What is the hidden score of each row? Scores go from 0 to 40, and 20 is about the middle. The score is a weighted sum of the row's numbers plus the product of two more (or one squared), each taken from its middle value.
 0.60  0.51  1.09  1.42  1.68  1.23 -0.72 -1.17 -1.10 -1.07 -1.85 -1.74 -1.41 -0.89 -0.46 -0.06  0.06 -> 21
-1.08 -1.15 -0.76 -0.02 -0.14  0.48  1.18  1.62  0.77  0.43 -1.32 -0.58 -0.72 -0.19  0.76  1.55  1.49 -> 17
-1.06 -0.91 -0.37 -0.03  0.25  0.82  1.34  1.31  0.59 -1.19 -0.67 -0.68 -0.25  0.47  1.20  1.71  0.82 -> 16
-0.16  0.02  0.40  0.87  0.96 -0.73 -0.69 -0.52 -0.16  0.21  0.73  1.18  1.43  1.56  0.25 -1.06 -1.10 -> 20
-1.35 -1.15 -0.66 -0.51 -0.09  0.13  0.41  0.60  0.81  0.63 -0.43 -0.15 -0.09 -0.04  0.08  0.09  0.37 -> 18
 0.47  0.98  1.34 -0.09 -1.23 -1.24 -0.74 -0.35  0.19  0.37  0.73  0.66  0.88  0.28 -0.82 -0.55 -0.46 -> 26
-0.58 -0.37 -1.12 -1.26 -0.96 -0.64 -0.45 -0.22 -0.07  0.10  0.39  0.61  0.61  0.56  0.55  0.79  1.03 -> 17
 1.66  0.60 -0.87 -1.28 -0.73 -0.68 -0.61 -0.42 -0.18 -0.37 -0.02  0.54 -0.34 -0.91 -0.89 -0.43  0.14 -> 21
-0.20  0.04  0.42  1.13  1.78  1.89 -0.07 -0.79 -0.69 -1.10 -1.95 -0.24  0.06  0.59  0.16  0.68  0.92 -> 26
 0.63  0.55  0.84  1.07  1.29  1.61  2.02  1.29 -1.83 -1.78 -1.86 -1.74 -1.52 -1.19 -0.87 -0.61 -0.34 -> 6
 1.81  1.76  0.80  0.18 -0.32 -1.47 -0.56 -0.46 -0.73 -0.35 -0.11 -0.50 -0.02  0.62 -0.69 -1.15 -1.20 -> 15
 1.01 -1.43 -1.35 -0.96 -0.52 -0.17 -0.02  0.39  0.62  0.85  1.02 -0.41 -0.48 -0.35 -0.30 -0.14 -0.05 -> 24
 1.73  1.17  0.35 -1.13 -1.11 -0.53 -0.63 -0.66 -0.24 -0.16 -0.47  0.09  0.53 -0.86 -1.05 -0.94 -0.35 -> 19
 0.67  0.57  0.81  1.27  1.73  1.32  1.11 -0.82 -1.04 -1.17 -1.15 -1.82 -1.84 -1.35 -0.81 -0.43 -0.01 -> 17
 0.96  1.10 -1.62 -1.20 -0.86 -0.33  0.01  0.35  0.54  0.71  0.98  1.00 -0.58 -0.43 -0.33 -0.21 -0.25 -> 21
 0.49  0.69  1.16  1.59  1.42 -0.83 -1.19 -1.18 -1.32 -1.67 -1.47 -1.10 -0.60 -0.39 -0.01  0.13  0.17 -> 17
 0.00  0.76  1.14  0.77  0.58  1.90  2.24  0.79  2.37  0.62  0.35 -1.29 -1.04 -1.21 -1.54 -1.48 -1.29 -> 27
 1.25 -1.21 -1.19 -0.76 -0.82 -0.63 -0.43 -0.36 -0.41  0.16  0.57 -0.64 -0.77 -0.69 -0.30  0.09  0.51 -> 25
 0.61  1.18  1.44  1.63  2.13  2.61  2.79 -0.74 -1.61 -1.98 -1.73 -1.77 -1.11 -1.94 -1.92 -1.64 -1.37 -> 15
 0.88  1.08 -1.91 -1.48 -1.31 -1.10 -0.84 -0.56 -0.46 -0.19  0.06  0.17  0.35  0.41  0.49  0.64  0.77 -> 12
 0.95  1.20 -1.54 -1.62 -1.58 -1.18 -1.05 -0.70 -0.43 -0.16  0.17  0.36  0.51  0.46  0.42  0.59  0.73 -> 15
 0.19  0.67  0.86  0.71  0.83  1.08  1.75  2.31  2.45  1.90  1.21 -0.08 -0.65 -2.36 -2.04 -2.02 -2.18 -> 26
 0.89 -0.31 -0.30 -0.09  0.12  0.28  0.56  0.78  0.90 -1.90 -1.61 -1.17 -0.95 -0.58 -0.27 -0.10  0.15 -> 20
-0.17  0.18  0.59  1.32  1.70  1.58 -0.59 -0.98 -0.64 -1.71 -1.24  0.26 -0.02  0.62  0.31  1.09  0.48 -> 27
-1.22 -0.97 -1.06 -0.24 -0.02  0.30  1.03  1.54  1.01  0.95 -1.19 -0.95 -0.71 -0.52  0.55  1.35  1.77 -> 15
-0.75 -0.71 -0.54 -0.29 -0.22 -0.58 -0.45 -0.32  0.03  0.42  0.61  0.83  0.87  0.97  1.10  1.19  1.30 -> 19
 1.12  1.21  1.61  1.99  2.41  2.97 -1.85 -1.88 -1.87 -1.64 -1.35 -1.92 -1.89 -1.53 -1.37 -0.89 -0.54 -> 30
-0.97 -0.60 -0.28  0.02 -0.94 -0.99 -0.84 -0.75 -0.51 -0.31 -0.03  0.14  0.37  0.50  0.39  0.46  0.68 -> 23
 0.65  0.53  0.59  0.88  1.27  1.51  2.07  2.26  1.09 -1.88 -2.04 -2.01 -2.05 -1.75 -1.47 -1.03 -0.83 -> 13
-1.11 -0.75 -0.27 -0.09  0.39  0.79  1.38  1.08 -0.17 -0.85 -0.66 -0.51  0.05  0.75  1.30  1.65  0.82 -> 10
 0.72  0.58  0.72  0.88  1.20  1.42  2.01  2.40  1.69 -0.55 -2.08 -1.93 -1.99 -1.87 -1.60 -1.28 -0.93 -> 16
 0.93  0.97  0.00 -0.45 -0.18  0.03  0.38  0.48  0.72  1.09 -0.42 -2.05 -1.70 -1.16 -0.82 -0.49 -0.15 -> 15
 1.21  1.51  1.72  1.76 -1.51 -1.25 -1.17 -1.52 -1.40 -1.17 -1.03 -0.68 -0.38  0.02  0.23  0.48  0.64 -> 27
 0.49  0.81  1.39  1.15 -1.06 -1.31 -1.01 -0.36  0.15  0.43  0.76  0.72  0.88  1.04 -0.93 -0.65 -0.55 -> 32
 0.64  0.57  0.85  1.01  1.32  1.50  2.12  2.10 -1.61 -1.93 -1.87 -2.00 -1.60 -1.45 -1.09 -0.79 -0.49 -> 2
-1.33 -1.17 -0.94 -0.82 -0.03 -0.09  0.76  1.42  1.55  0.66  0.79 -1.38 -0.78 -0.90 -0.56  1.00  2.09 -> 14
 0.75  1.18 -1.33 -1.47 -0.91 -0.47 -0.18  0.13  0.45  0.81  1.01  1.10 -0.38 -0.59 -0.49 -0.41 -0.27 -> 21
 1.18 -0.28 -1.38 -1.66 -1.47 -1.19 -1.10 -0.87 -0.58 -0.31 -0.05  0.28  0.49  0.62  0.70  0.84  0.81 -> 20
-1.42 -1.73 -1.66 -1.32 -1.00 -0.64 -0.49 -0.14  0.17  0.27  0.56  0.55  0.62  0.58  0.68  0.89  0.89 -> 21
 0.85 -0.16 -1.49 -1.08 -0.66 -0.20  0.15  0.47  0.62  0.87  1.07  0.28 -0.44 -0.30 -0.30 -0.32 -0.04 -> 19
 0.42  0.42 -0.93 -0.77 -0.53 -0.14  0.09  0.49  0.80  1.29  1.63  0.95 -0.83 -0.81 -0.67 -0.68 -0.38 -> 25
-1.62 -1.81 -1.87 -1.57 -1.24 -0.94 -0.69 -0.51 -0.18  0.01  0.35  0.51  0.64  0.62  0.74  0.75  0.84 -> 22
 1.37  1.66 -1.71 -1.62 -1.65 -1.47 -1.29 -1.16 -0.90 -0.65 -0.38 -0.13  0.19  0.38  0.44  0.51  0.63 -> 14
-0.82  0.09  0.78  0.98  0.80  0.90  1.32  1.89  2.53  2.55  1.77  2.07 -0.27 -0.33 -0.01 -2.84 -2.54 -> 36
-0.31  0.49  0.79  1.38  1.36  1.19  0.35  0.64 -0.24 -0.38  0.47  0.56  0.50  1.05  1.94  0.83  0.25 -> 13
-0.22 -0.07  0.04 -1.13 -1.26 -0.97 -0.71 -0.40 -0.21 -0.05  0.19  0.42  0.63  0.60  0.74  0.88  0.96 -> 18
 0.88 -1.49 -1.23 -0.75 -0.40 -0.13  0.17  0.55  0.61  0.84  0.74 -0.37 -0.35 -0.26 -0.21 -0.15  0.10 -> 21
 1.27  1.51  1.98 -1.80 -1.49 -1.33 -1.56 -1.57 -1.24 -0.98 -0.82 -0.60 -0.29 -0.08  0.24  0.50  0.54 -> 23
-0.59 -0.36 -0.03  0.23  0.39  0.64  1.00  0.75 -0.49 -0.37 -0.20 -0.12  0.02 -0.10  0.13  0.16  0.24 -> 14
 1.32  1.47  1.88  2.17 -1.88 -1.52 -1.37 -1.41 -1.58 -1.45 -1.34 -1.03 -0.78 -0.41 -0.13  0.17  0.31 -> 31
-0.77 -0.41 -0.18 -0.84 -1.12 -1.01 -0.62 -0.49 -0.22  0.04  0.20  0.48  0.50  0.50  0.61  0.80  0.88 -> 20
-1.70 -1.69 -1.70 -1.36 -1.03 -0.85 -0.70 -0.34 -0.06  0.25  0.53  0.71  0.85  0.78  0.78  0.79  0.87 -> 20
-0.32 -0.20  0.07  0.32 -0.50 -1.22 -1.05 -0.88 -0.63 -0.39 -0.05  0.31  0.36  0.46  0.67  0.69  0.90 -> 21
-0.88 -0.63 -0.34 -0.09  0.16  0.37  0.83  1.12  1.29 -0.47 -0.47 -0.32 -0.34 -0.26 -0.15 -0.07  0.07 -> 19
-0.30 -0.21  0.17  0.54  0.89  1.00 -0.66 -0.55 -0.49 -0.24  0.20  0.74  1.21  1.42  1.50  0.04 -1.14 -> 19
 1.83  2.29  1.60  0.93 -0.48 -0.30 -0.74 -1.10 -0.30  0.95  0.74 -1.37 -1.39 -1.50 -1.36 -1.01 -0.72 -> 28
 0.59  0.99  1.29  0.12 -1.08 -1.30 -1.57 -1.50 -1.11 -0.72 -0.61 -0.13  0.10  0.28  0.38  0.32  0.44 -> 23
-0.54 -0.26 -0.04  0.18  0.38  0.45 -0.02 -0.13 -0.05  0.07  0.30  0.38  0.39  0.46  0.48  0.61  0.62 -> 20
-0.35 -0.05  0.34  0.62  0.96  0.51 -0.74 -0.52 -0.41  0.00  0.46  0.98  1.37  1.48  1.35 -0.70 -1.24 -> 15
 0.38  0.77  0.71  0.62  0.89  1.19  1.76  2.33  2.39  1.80  0.45  0.02 -2.30 -2.13 -2.06 -2.14 -1.98 -> 32
 1.83  1.28  0.60 -0.05 -1.44 -0.73 -0.46 -0.66 -0.47 -0.13 -0.50 -0.10  0.57 -0.34 -1.08 -1.17 -0.62 -> 21
 1.83  2.28  1.75  1.11  0.42 -0.54  0.10 -1.05 -1.15  0.01  0.99  0.62 -1.49 -1.25 -1.50 -1.43 -1.00 -> 29
 0.08  0.59  0.96  0.79  0.78  1.06  1.52  2.21  2.57  1.91  1.88 -0.12 -0.09 -2.51 -2.30 -2.08 -2.37 -> 26
-0.49 -0.77 -0.79 -0.61 -0.30 -0.11  0.17  0.51  0.76  0.95  1.24  1.30  1.32  1.53  1.43 -0.92 -0.87 -> 13
 1.91  2.28  1.36  0.40 -0.38 -0.16 -0.95 -0.71  0.22  0.92  0.34 -1.65 -1.25 -1.39 -1.23 -0.72 -0.54 -> 25
 0.39  0.58  0.90  1.09  1.34  1.54  0.97 -1.61 -1.66 -1.57 -1.46 -1.13 -0.95 -0.69 -0.54 -0.25  0.03 -> 19
-0.44 -0.26  0.00  0.11  0.20  0.45 -1.17 -1.40 -1.01 -0.82 -0.58 -0.31 -0.01  0.08  0.36  0.41  0.68 -> 22
 0.42  0.70  1.16  1.39  1.01  0.25  0.12 -0.45  0.07  0.47  0.62  0.78  1.32  1.76  1.16 -0.63 -3.59 -> 28
 1.02 -1.54 -1.75 -1.50 -1.16 -0.82 -0.58 -0.33 -0.08  0.17  0.46  0.49  0.56  0.53  0.65  0.62  0.86 -> 20
 1.18  1.42  1.71  2.13  2.54  2.78 -1.80 -1.71 -1.60 -1.30 -1.36 -1.81 -1.52 -1.19 -1.06 -0.58 -0.08 -> 25
-0.84 -0.83 -0.55 -0.47 -0.12  0.24  0.45  0.57  0.96  1.08  1.30  1.49  1.46  1.48 -0.72 -0.77 -0.81 -> 28
-1.55 -1.30 -1.07 -0.84 -0.51 -0.39 -0.02  0.27  0.46  0.60  0.68  0.75  0.80  0.90  0.91  1.01  0.86 -> 18
-0.86 -0.81 -0.46 -0.23 -0.07  0.30  0.34  0.59  0.79  0.95  1.25  1.33  1.34  1.44  1.42 -0.39 -0.49 -> 16
 0.42  0.77  1.27  1.27  0.91  0.24 -0.26 -0.29  0.21  0.51  0.63  0.79  1.35  1.85  1.06 -3.78 -3.35 -> 11
-0.46 -0.22 -0.08  0.17  0.38  0.31 -1.53 -1.23 -0.93 -0.61 -0.44 -0.11 -0.10  0.23  0.29  0.61  0.67 -> 24
 0.65  0.78  0.77  0.75  1.44  2.03  1.18  1.78  0.08 -0.77 -1.12 -1.30 -1.27 -1.26 -2.19 -1.94 -1.17 -> 17
 0.15  0.63  1.21  1.55 -0.39 -0.96 -1.45 -1.05 -0.37  0.19  0.51  0.71  0.76  0.76  0.35 -1.05 -0.67 -> 26
-0.05  0.53  0.96  0.96  0.68  1.03  1.63  2.17  2.60  2.05  1.90  0.03 -0.21 -0.74 -2.40 -2.14 -2.00 -> 32
 0.00  0.38  0.95  1.58  1.99 -0.64 -0.99 -1.25 -1.46 -0.63  0.16  0.38  0.56  0.40  0.82  0.54 -1.25 -> 21
 0.64  0.80  1.16 -0.77 -1.54 -1.29 -1.17 -0.97 -0.79 -0.65 -0.24 -0.03  0.07  0.22  0.30  0.53  0.69 -> 23
-1.02 -0.76 -0.44 -0.33 -1.26 -0.88 -0.83 -0.73 -0.35 -0.16  0.14  0.25  0.44  0.43  0.45  0.58  0.76 -> 24
-1.01 -1.27 -0.59 -1.22 -0.33  0.17  0.42  1.41  1.61  0.78  1.01 -0.68 -1.92 -0.62 -0.96  0.79  2.07 -> 25
-1.06 -0.81 -0.43 -0.13  0.06  0.23  0.52  0.70  0.51 -0.20 -0.16 -0.08  0.11  0.07  0.15  0.18  0.34 -> 17
-0.30 -1.37 -0.90 -0.69 -0.24 -0.05  0.26  0.58  0.62  0.87  0.24 -0.40 -0.18 -0.21 -0.08 -0.03  0.05 -> 18
 1.22  1.41 -0.24 -1.34 -1.27 -1.44 -1.40 -1.21 -0.91 -0.79 -0.44 -0.11  0.14  0.34  0.49  0.64  0.70 -> 17
-0.90 -0.41 -0.03  0.12  0.65  1.01  1.23  0.27 -0.88 -0.55 -0.41 -0.09  0.47  1.03  1.55  1.53  0.45 -> 10
 0.02  0.24  0.66  0.42 -0.77 -0.46 -0.19  0.01  0.46  0.83  1.29  1.52  1.74 -0.51 -0.99 -0.94 -0.78 -> 31
 0.78  0.59  0.73  1.12  1.65  1.40  1.46 -0.60 -1.04 -1.14 -1.20 -1.25 -2.02 -1.65 -1.19 -0.65 -0.28 -> 20
-1.69 -1.42 -1.33 -1.01 -0.75 -0.51 -0.16  0.04  0.24  0.54  0.74  0.84  0.87  0.88  0.90  0.99  1.04 -> 18
-0.66 -0.32 -0.14  0.06  0.15  0.37  0.07 -1.44 -1.08 -0.87 -0.67 -0.28 -0.10  0.06  0.26  0.49  0.59 -> 21
 1.96  2.03 -0.03 -0.42 -1.06 -0.80 -0.21  0.45  0.71 -1.23 -1.24 -1.24 -1.05 -0.79 -0.46 -0.42  0.06 -> 16
-1.05 -0.78 -0.46 -0.06 -0.41 -0.97 -0.95 -0.77 -0.56 -0.32 -0.05  0.15  0.37  0.45  0.48  0.47  0.60 -> 21
 0.61  1.02  1.49 -1.18 -1.43 -1.04 -0.56 -0.10  0.21  0.41  0.66  0.78  0.98 -0.57 -0.66 -0.59 -0.45 -> 21
-1.63 -1.73 -1.50 -1.15 -0.96 -0.65 -0.50 -0.23  0.13  0.32  0.64  0.72  0.90  0.92  0.90  0.93  1.09 -> 20
-0.59 -1.20 -0.84 -0.84 -0.75 -0.53 -0.31 -0.33 -0.01  0.43 -0.16 -0.79 -0.66 -0.29  0.01  0.44  0.66 -> 23
 0.98 -1.21 -1.68 -1.65 -1.24 -0.93 -0.71 -0.54 -0.19  0.07  0.47  0.47  0.51  0.44  0.48  0.73  0.75 -> 22
 0.56  0.89  1.25  1.67  0.00 -1.03 -1.04 -1.34 -1.54 -1.29 -0.94 -0.61 -0.32 -0.06  0.20  0.21  0.24 -> 21
 0.82  1.00  0.15 -1.25 -1.35 -1.41 -1.12 -1.00 -0.63 -0.24  0.02  0.19  0.34  0.42  0.34  0.58  0.57 -> 19
-1.01 -0.76 -0.68 -0.54 -0.44 -0.05  0.06 -0.50 -0.34 -0.14  0.17  0.33  0.57  0.83  0.91  0.98  1.23 -> 17
